-24, -27, 74, 0, -12, -20, -7, -20, -20, -80, 9, 34, -68, 79, -59, 8, 41, 28, -28, 47, 14, 64  bomib
-24, 84, 74, 0, -12, -20, -7, -20, -20, -80, 9, 34, -68, 79, -59, 8, 41, 28, 17, 47, 14, 64  tof
-24, -27, 74, 0, -12, -20, -7, -20, -20, -80, 9, 34, -68, 79, -59, 8, 41, 28, 17, 47, 14, 64  Vos
diff Vos: -24, -27, 74, 0, -12, -20, -7, -20, -21, -80, 9, 34, -68, 79, -59, 8, 41, 28, 17, 47, 14, 64 => 8, -20
diff bomib: -24, -27, 74, 0, -12, -20, -7, -20, -20, -80, 9, 33, -68, 79, -59, 8, 41, 28, -28, 47, 14, 64 => 11, 34

52, 0, -9, -4, -36, -16, 27, -3, -12, -2, -3  zesi
-26, 15, 26, -20, 24, 20, 7, 4, -9, 1, 22  Zimel
-80, 12, 15, 11, 74, 16, -13, 3, 20, 2, 32  tof
2, 12, -8, 24, 20, -20, 13, 3, -4, 4, 17  zako
diff zesi: 52, 0, -8, -4, -36, -16, 27, -3, -12, -2, -3 => 2, -9
step +1: 3, 20, 2 => 4, 21, 3
diff Zimel: -26, 15, 26, -20, 24, 20, 7, 4, -8, 1, 22 => 8, -9
diff Zimel: -26, 15, 26, -20, 24, 20, 6, 4, -9, 1, 22 => 6, 7
diff zako: 2, 12, -8, 24, 20, -20, 13, 3, -4, 5, 17 => 9, 4
which: -20, 24, 20 => Zimel

-31, 5, 35, 18, 19, 20, 28, -10, 19, 1, 55, -8, 17, -6, 4, -10, 4, -44, 41, -28, 52, 20, 14, -32, 11 = loni
10, -8, 22, 0, -1, 15, -5, 33, 21, 42, -7, 30, 15, 18, -81, -15, 73, -7, 15, -22, 20, 16, 30, -14, 28 = zesi
9, 3, 42, 30, 21, 33, 22, -5, 0, -1, 15, -7, 15, -81, 20, 12, -22, 18, -15, 73, -37, 5, 11, -33, 29 = Vos
which: -7, 30, 15, 18, -81, -15, 73, -7, 15, -22, 20 => zesi
diff zesi: 10, -8, 22, 0, -1, 15, -5, 33, 21, 42, -7, 30, 15, 18, -81, -15, 73, -7, 15, -22, 20, 16, 30, -14, 29 => 24, 28
diff Vos: 9, 3, 42, 30, 21, 33, 23, -5, 0, -1, 15, -7, 15, -81, 20, 12, -22, 18, -15, 73, -37, 5, 11, -33, 29 => 6, 22
step -1: 10, -8, 22 => 9, -9, 21
which: 42, 30, 21, 33, 22, -5, 0, -1, 15, -7 => Vos
diff zesi: 10, -8, 22, 0, -1, 15, -5, 33, 21, 42, -7, 29, 15, 18, -81, -15, 73, -7, 15, -22, 20, 16, 30, -14, 28 => 11, 30

-2, 1, -1, 11, -17 = Sus
-61, -14, -87, -32, 27 = Vos
-4, 4, -14, -8, -4 = bomib
10, 5, 8, 5, 10 = finu
6, 2, 15, 15, -46 = mabib
14, 6, 12, 5, 22 = tof
26, 8, 30, 8, 19 = Reva
26, 7, 31, 12, 10 = nupu
11, 4, 12, 8, 0 = zesi
which: 30, 8, 19 => Reva
step -1: 4, 12, 8 => 3, 11, 7
which: -14, -8 => bomib

-45, 16, 59, -53, -34, 36, -12, 53, 4  Sus
42, 8, 19, 80, 10, 23, -14, 49, -11  zako
66, -23, -21, -38, 37, -61, 34, -63, 3  Zimel
-79, -33, -38, 13, -32, 28, -1, 12, 88  Reva
diff Zimel: 66, -23, -21, -38, 38, -61, 34, -63, 3 => 4, 37
diff Reva: -79, -33, -38, 13, -32, 28, 0, 12, 88 => 6, -1
diff Zimel: 66, -23, -21, -38, 37, -62, 34, -63, 3 => 5, -61
step +1: -23, -21, -38 => -22, -20, -37
step -1: 53 => 52

-11, 19, -57, -27, -9, 8, 8, -29, 31, 8, -29, 4, -28, -37, 1, -21, -8 = tof
-35, 8, -21, -28, 11, 19, 2, -47, 46, 41, -12, -23, 11, -18, 12, 5, -17 = zako
-8, -6, 5, -22, 14, 11, 13, -30, 9, 38, 15, -19, 20, -11, 0, 31, 0 = Zimel
31, -14, 33, 17, -1, -14, 5, 32, -45, -18, 25, 11, 7, 15, -13, 17, 18 = Reva
11, 15, -64, -44, -7, 5, 29, -35, 9, 16, -12, 9, -31, -57, -13, 0, 5 = zesi
-9, -7, 17, -11, 49, 8, 6, -20, 7, 30, 15, -18, 23, 1, 2, 26, -1 = Sus
38, -11, 41, 53, -16, -27, -17, 73, -58, -65, 10, 30, -10, 41, -9, -17, 18 = bomib
8, -22, 80, 49, 8, -11, -22, 48, -36, -22, 28, -4, 35, 61, 5, 13, 6 = mabib
diff tof: -11, 19, -58, -27, -9, 8, 8, -29, 31, 8, -29, 4, -28, -37, 1, -21, -8 => 2, -57
diff Sus: -9, -7, 17, -11, 49, 8, 6, -20, 7, 30, 15, -18, 23, 1, 1, 26, -1 => 14, 2
diff bomib: 38, -11, 41, 53, -16, -27, -17, 73, -58, -65, 10, 30, -9, 41, -9, -17, 18 => 12, -10
which: -35, 8, -21 => zako
step +1: 11, 15, -64, -44 => 12, 16, -63, -43
which: 49, 8, -11 => mabib

-88, -69, -38, -3, -48, 17 : finu
-35, 77, 22, 20, 2, 18 : mabib
-61, 92, 8, -21, 20, 42 : bomib
-8, -24, 21, -28, -12, 38 : Zimel
-6, 8, 9, 1, 13, 35 : zako
-7, -26, 12, -22, -6, 54 : loni
31, -16, 13, -8, 16, 19 : zesi
68, -29, 51, 7, 9, 0 : tof
-17, -29, 35, -26, -46, -13 : Vos
-27, -5, 0, 31, -16, 11 : nupu
step +1: -38, -3, -48 => -37, -2, -47
diff nupu: -27, -5, 0, 31, -17, 11 => 4, -16
diff bomib: -61, 92, 8, -20, 20, 42 => 3, -21
diff Zimel: -9, -24, 21, -28, -12, 38 => 0, -8
step +1: -61 => -60
diff mabib: -35, 77, 22, 20, 3, 18 => 4, 2
step -1: -69, -38, -3 => -70, -39, -4

-15, 8, -27, 22, -24, -66, -3 = finu
-9, 47, -44, 40, -28, -79, 33 = Zimel
28, -82, 22, -78, 40, -74, -53 = Vos
-95, 41, -37, 53, 10, -14, -14 = Sus
step +1: 8 => 9
diff Zimel: -9, 46, -44, 40, -28, -79, 33 => 1, 47
diff Zimel: -9, 47, -44, 40, -27, -79, 33 => 4, -28
diff Sus: -96, 41, -37, 53, 10, -14, -14 => 0, -95
which: 8, -27, 22, -24, -66, -3 => finu

